Each row is where one point has got to under a steady rotation. How many steps took it there?
The counts run from 0 to 1014.
[  6.0  10.2   1.5  32.5 -15.6  15.2 -23.8 -21.4  14.4   9.4  -0.6 -30.6
   5.0 -12.1 -42.7  25.0  -9.8   0.4   8.9  -7.0 -28.0  17.7 -12.4   9.5
  -0.9   6.6 -15.2  -7.3 -20.0 -10.4 -16.9   4.6   5.4] => 556
[-12.8 -20.0  16.6   3.1 -26.8   9.0  -8.6  12.5   8.5  24.9 -10.9  12.9
   0.3 -28.1  19.2   4.5 -38.2  14.2   5.1  15.4  25.3  -0.3  18.7  22.0
   1.0 -22.7  -5.1   9.0  18.4 -16.6  -1.5  14.9   6.2] => 590
[  3.1   3.7  -5.8  18.2 -10.7   8.4 -17.3  13.4  24.9   9.6 -18.6 -14.1
  29.1 -28.7 -27.3   8.2 -11.5  -1.4   0.8  -7.6   8.9  15.2   6.0  21.2
 -14.5   0.2   6.8  17.3  16.0 -20.3 -38.0   1.7  12.8] => 715
[-16.5   4.2  20.9  14.1   0.9  -3.7  -5.9   7.8  -0.1  11.4 -28.1  -2.5
  -0.9 -44.4 -30.5   0.5 -11.8 -14.1  21.3  13.1   0.4   9.0  -3.1  19.2
  -3.7  -6.1  28.4 -10.9  -5.2 -30.1  -9.0  -9.4  16.1] => 943
[ 30.7   7.5  -1.2  22.1   3.2  19.0 -21.0 -15.9 -14.9  -0.7 -14.1 -11.4
   3.8 -21.3 -18.7  15.5 -43.5  30.7  15.7   3.5  12.2  -1.6 -16.4  -5.1
  -8.0  -2.7 -20.8  -5.6  -2.8  12.1 -11.0  12.9  -5.4] => 392
[  5.7  -4.2  47.2  -6.6 -27.9 -25.0 -11.0  26.0  19.2  21.3  -1.9   0.5
   2.9 -12.3   7.3  18.9   1.4  -8.2   7.7   8.1 -30.6  12.5 -15.9   7.5
  -7.4   7.0  -9.0   7.8  -0.1 -20.8 -28.8 -13.7  30.8] => 363
[  6.3 -17.2  37.5  20.9  17.7  16.6  -6.8   4.2  -0.8   8.6 -16.4  -3.6
  -4.2 -24.3  -9.0  21.0 -22.7  16.7  10.6   5.3  12.8 -22.2   8.3   5.0
  34.7 -14.6  -4.3  -7.0  -5.9 -11.5  -4.8  29.4  -6.3] => 818
[ -4.5  -2.3  16.8  16.3 -28.2  32.5 -10.4   6.1  35.5  18.3  11.1 -10.4
  -4.1 -12.9  -8.3  13.6 -21.1  27.3  -8.2 -10.8  16.5  20.2  11.1  30.9
  -2.5  -8.6 -18.9   9.7   5.5  -3.0 -24.3  -4.3   6.2] => 661
[ 22.8   9.7  30.7  -2.9   3.7  -6.7  -8.1  11.7  14.6   5.7 -29.3  -4.4
  11.4 -28.0  -9.9   2.8  -7.3   3.0   8.4  -4.4  27.5  -7.6 -10.1   6.4
 -10.5  -3.2 -26.0  13.5  12.0   0.2 -36.2  -9.2  22.9] => 711
[ 37.9   2.5  38.9  -6.0   7.3 -12.2 -10.2   8.9  14.8  16.6 -27.0   2.0
  16.4 -18.2   7.5   0.0 -23.3   5.7  19.2   9.8  14.9 -12.5 -13.2   8.0
 -14.5 -13.3 -10.6   6.9   1.0   9.7 -26.8  -7.2  21.3] => 702
[ 17.5 -12.5  60.6   9.5  12.6  11.4 -15.6  -8.6  19.9   3.1  -6.9   6.6
  -9.6  -5.2   4.1  10.2 -22.1  30.7  15.6   4.8 -15.3   0.0  -2.2  -3.6
  12.5  26.7 -10.6   2.3  -7.9 -24.5   3.2  13.4  18.5] => 753
[ -0.8   7.6  13.1  14.0 -21.8  -3.7 -13.8   4.1 -19.4   6.0  -5.5 -21.3
 -14.3 -44.6 -26.7  25.6 -14.6 -16.0  -8.4  -7.7  -3.2  -1.7 -16.2  13.1
   6.6 -17.0 -23.6 -28.5  -5.0   8.5  -7.7  10.1  14.0] => 553
[ 29.2  14.7  11.8  -6.4  -5.8  -3.8 -20.5  -1.4   9.9   9.1 -24.8   2.3
  29.7 -25.2  11.9   8.0 -14.8  25.1  10.4  14.1   7.1 -10.2  -8.5  19.1
 -18.8 -22.2 -25.9  19.5  -5.0  14.5 -30.6   2.0  12.6] => 464
[  3.5  -4.4  -3.7   9.9 -17.7  14.9 -15.3  -7.2  18.0   0.6 -22.0  11.5
  14.3 -33.5   3.0 -14.5  13.7  17.1   2.7  -5.4  -2.4   1.3  -1.9  35.3
   5.1  13.1 -36.4  17.0  -5.2  -2.5 -10.3  28.0  31.5] => 404
[ 21.8  -1.6  29.4  21.5   3.1  28.8  -5.0 -11.9  13.1   3.5   3.8   5.9
   1.4 -40.7  22.0  -8.1  -2.8  34.7  -2.5  24.1 -22.7  -7.3   1.7  32.1
  18.8  -2.1   7.1 -13.8 -17.1   2.1  -0.8   9.4  25.0] => 747
[ -1.7 -10.0  22.2  -6.3 -32.6 -16.1  -4.1  31.1  18.9  26.5  -4.4  11.5
   6.1 -21.5  11.2   4.5 -10.1  -8.8  -2.2  31.5 -32.8   8.2  -7.0  12.5
  -7.8  -9.4   1.5  -6.8   6.7 -17.9 -18.7  -5.1  19.3] => 362
[ -5.3 -19.4  28.6  11.3 -15.1 -10.0 -12.5  15.6  -4.1  16.1   3.0  -0.5
  -3.7 -21.0  29.8   9.6 -22.3  12.1  -2.3  15.6 -34.8   9.3   5.1  10.9
  11.3   1.3  31.2  -2.2  -1.5 -25.8 -14.7   8.3   8.9] => 929
[ -3.9 -19.8  21.1  18.5 -18.5  18.5  25.8  17.9  27.8  25.0  -2.4  10.1
   2.7 -31.9 -20.8  -5.7 -24.3   0.8   5.2   7.8  25.7   0.1  11.7  31.7
 -10.0   4.7  -7.3  -7.7  23.5  -0.5   1.3  10.1  23.3] => 829
[  9.5   0.1  -1.4  16.3 -30.6  13.0  -0.5  -3.6  -8.1   9.9 -16.5  28.3
  23.0 -51.1   9.9 -12.9   2.0  11.0   2.6   9.9   6.3 -19.0 -12.3  22.1
   0.0  -3.7 -32.3   3.2   7.0   5.3   3.4  24.1  15.2] => 403
[ 12.9 -11.0  33.3  17.2  11.3  24.2  -5.1   1.3  24.6  26.4 -13.8  -3.3
   7.1  -5.6  -3.9   7.5 -37.8  18.1  18.1  -3.1  21.4 -23.0  17.7  22.7
  14.0 -14.8 -24.7  12.3  -6.7   0.8  -6.0  24.6   0.6] => 76
[ -2.1 -21.7  34.3   3.7  -1.7   4.8  -2.7  -2.1 -16.6  24.2 -21.8   7.3
 -18.3 -18.0  15.3   2.1 -36.7  26.5  23.4  19.8  10.9 -25.9   2.5  20.5
  10.6 -11.0   9.7   0.8   1.9   5.3  -4.7  23.7  10.4] => 13
[ 11.3  -8.2   5.0  19.0 -11.1   9.7 -23.2  -4.4 -26.2  -3.1   0.6   4.3
   6.7 -45.8  20.9  14.6 -14.6  30.7 -18.1   9.6 -16.2 -14.0  -3.2   3.2
  24.7 -18.9  -8.3  -9.8  -6.4  -5.0  -9.6  29.8   3.4] => 233
[  2.0  -8.1  32.3   8.8  -1.6   8.6  -1.4 -11.4 -30.8   1.4 -11.5   5.1
 -38.4 -36.2 -10.3  -2.5 -27.7  22.9  11.9   3.6  -6.0   1.7 -17.7   4.1
   3.4  24.6  -4.0 -12.2  -2.5  -6.1  15.0  19.8  12.7] => 507
[ 16.1   9.7   5.1   0.5 -28.7  -9.1 -28.6  -7.4  30.1  18.3 -13.6   1.7
  12.7 -21.7  27.6  -3.3 -19.0   4.5  -7.3  18.4 -23.4  10.2  -3.6  19.0
 -14.6 -21.8 -24.9  15.1 -13.3  -4.8 -23.2  -6.0  14.9] => 290
[ 17.7  -2.4  43.6  11.0  -5.9   6.7   6.8   7.3  36.9  13.9   9.2   4.0
   3.5 -27.6   2.2  -1.8   0.2   3.3   1.9  11.0 -10.5 -11.7   4.6  27.5
  18.4 -19.9 -30.1 -12.7 -14.0   7.8  -0.6   9.3  26.2] => 244
[ -4.9 -19.9  45.0  12.8  -4.7   5.3  21.4  26.5   5.6  21.2  -1.1   3.8
 -13.9 -37.1 -10.9   0.0  -4.4   1.8  11.3  12.0   2.1 -18.9   2.5  29.5
  15.1  -9.8  -3.4 -15.4   0.5   6.0  -2.2  15.1  28.7] => 252
[ 16.0   9.1  25.6  -1.7 -12.9  -7.9 -28.5  17.3  -2.0  11.8 -11.7 -28.6
  -8.1 -20.5  -4.0  37.3 -23.5   1.8   0.9 -11.1  14.4  -4.8  -8.1  -2.0
   3.7 -30.1 -11.6  -0.2  -3.6  -2.3 -34.4 -10.7  -6.6] => 543
[ 15.8 -18.3  19.3   2.8  -9.8  -4.0  13.2   1.2   1.0  15.5  -4.1  25.8
 -15.2 -35.7  11.5 -22.3 -32.0   6.2   9.6  13.1 -26.0  12.2 -12.5  13.8
 -23.8  26.4   1.4  -4.5  13.4   6.6  -1.8  12.4  27.2] => 513
[-20.1 -17.6  23.5  -8.6 -26.1 -10.6   1.1  27.2  -1.8  25.9 -29.3  13.0
  -9.7 -36.0  11.3  -9.9 -13.9  -0.5  15.2   2.1  21.5  -4.3   3.7  24.0
  -8.5 -10.1   3.1  11.8  17.0 -11.9 -11.9  -2.2  21.2] => 23
[  0.6 -12.8  33.1   6.7 -15.5  15.8  -3.7 -14.2  13.8  30.2   1.9  -0.1
 -14.9  -6.8   7.2  10.2 -26.0  22.5  21.5  24.5 -30.2 -15.0   7.4  27.4
  11.1 -15.9 -33.7   1.5 -15.2   9.6  19.9  32.3   5.2] => 749
[ -0.2 -10.1  17.5   2.2 -32.0  11.3  -8.5   1.2 -20.8  14.1   5.3  18.1
 -18.7 -42.2  39.5  -0.4 -21.2  34.5 -14.2  17.9  -4.9  -5.6   0.1  20.9
   1.2 -21.7 -21.2  -8.9   5.3  12.3   2.6  14.5   5.8] => 915
[-15.8 -10.9  44.2  -1.7 -14.0  -6.6   9.0  19.9 -10.6   3.3   6.4   4.6
 -22.5 -37.0 -13.0   5.7  -5.6  -2.6   6.1   6.1 -18.7  12.8 -19.9  10.6
  -7.7  22.7   8.7 -26.5  10.7  -7.4 -14.3  -5.1  25.6] => 435
[ -1.6  -1.8  31.3  21.3 -14.1  21.2  -1.8   8.0  16.9  -2.2   4.1  -9.8
 -14.9 -44.3 -29.0  10.4  23.0   4.9  -3.4 -10.2   3.7   2.0  -7.0  30.8
  19.2   6.1 -19.5 -12.1  -0.4   5.5 -11.1  -1.0  35.8] => 491
[ 30.3   7.6  43.3  -6.5   8.0  -2.9  -7.3  -4.8   2.8   9.7 -20.9   1.2
   1.8 -10.4  20.3   3.0 -24.1  27.2  31.3  25.9 -20.0 -10.0 -21.2  13.2
 -12.0  -5.8   4.3   8.1 -19.6   4.2 -19.1  -7.8  15.1] => 693
[-12.8 -11.1  11.3  17.2 -24.9  19.7 -31.9 -18.6  -0.5  -7.2   9.4   1.4
 -15.4 -15.4   3.5  18.0 -22.4  28.8 -11.3  -1.8 -26.8  23.5  -5.9   1.4
  10.0  19.4 -24.0  -0.3  -4.6 -19.3   8.6  26.9   6.2] => 168
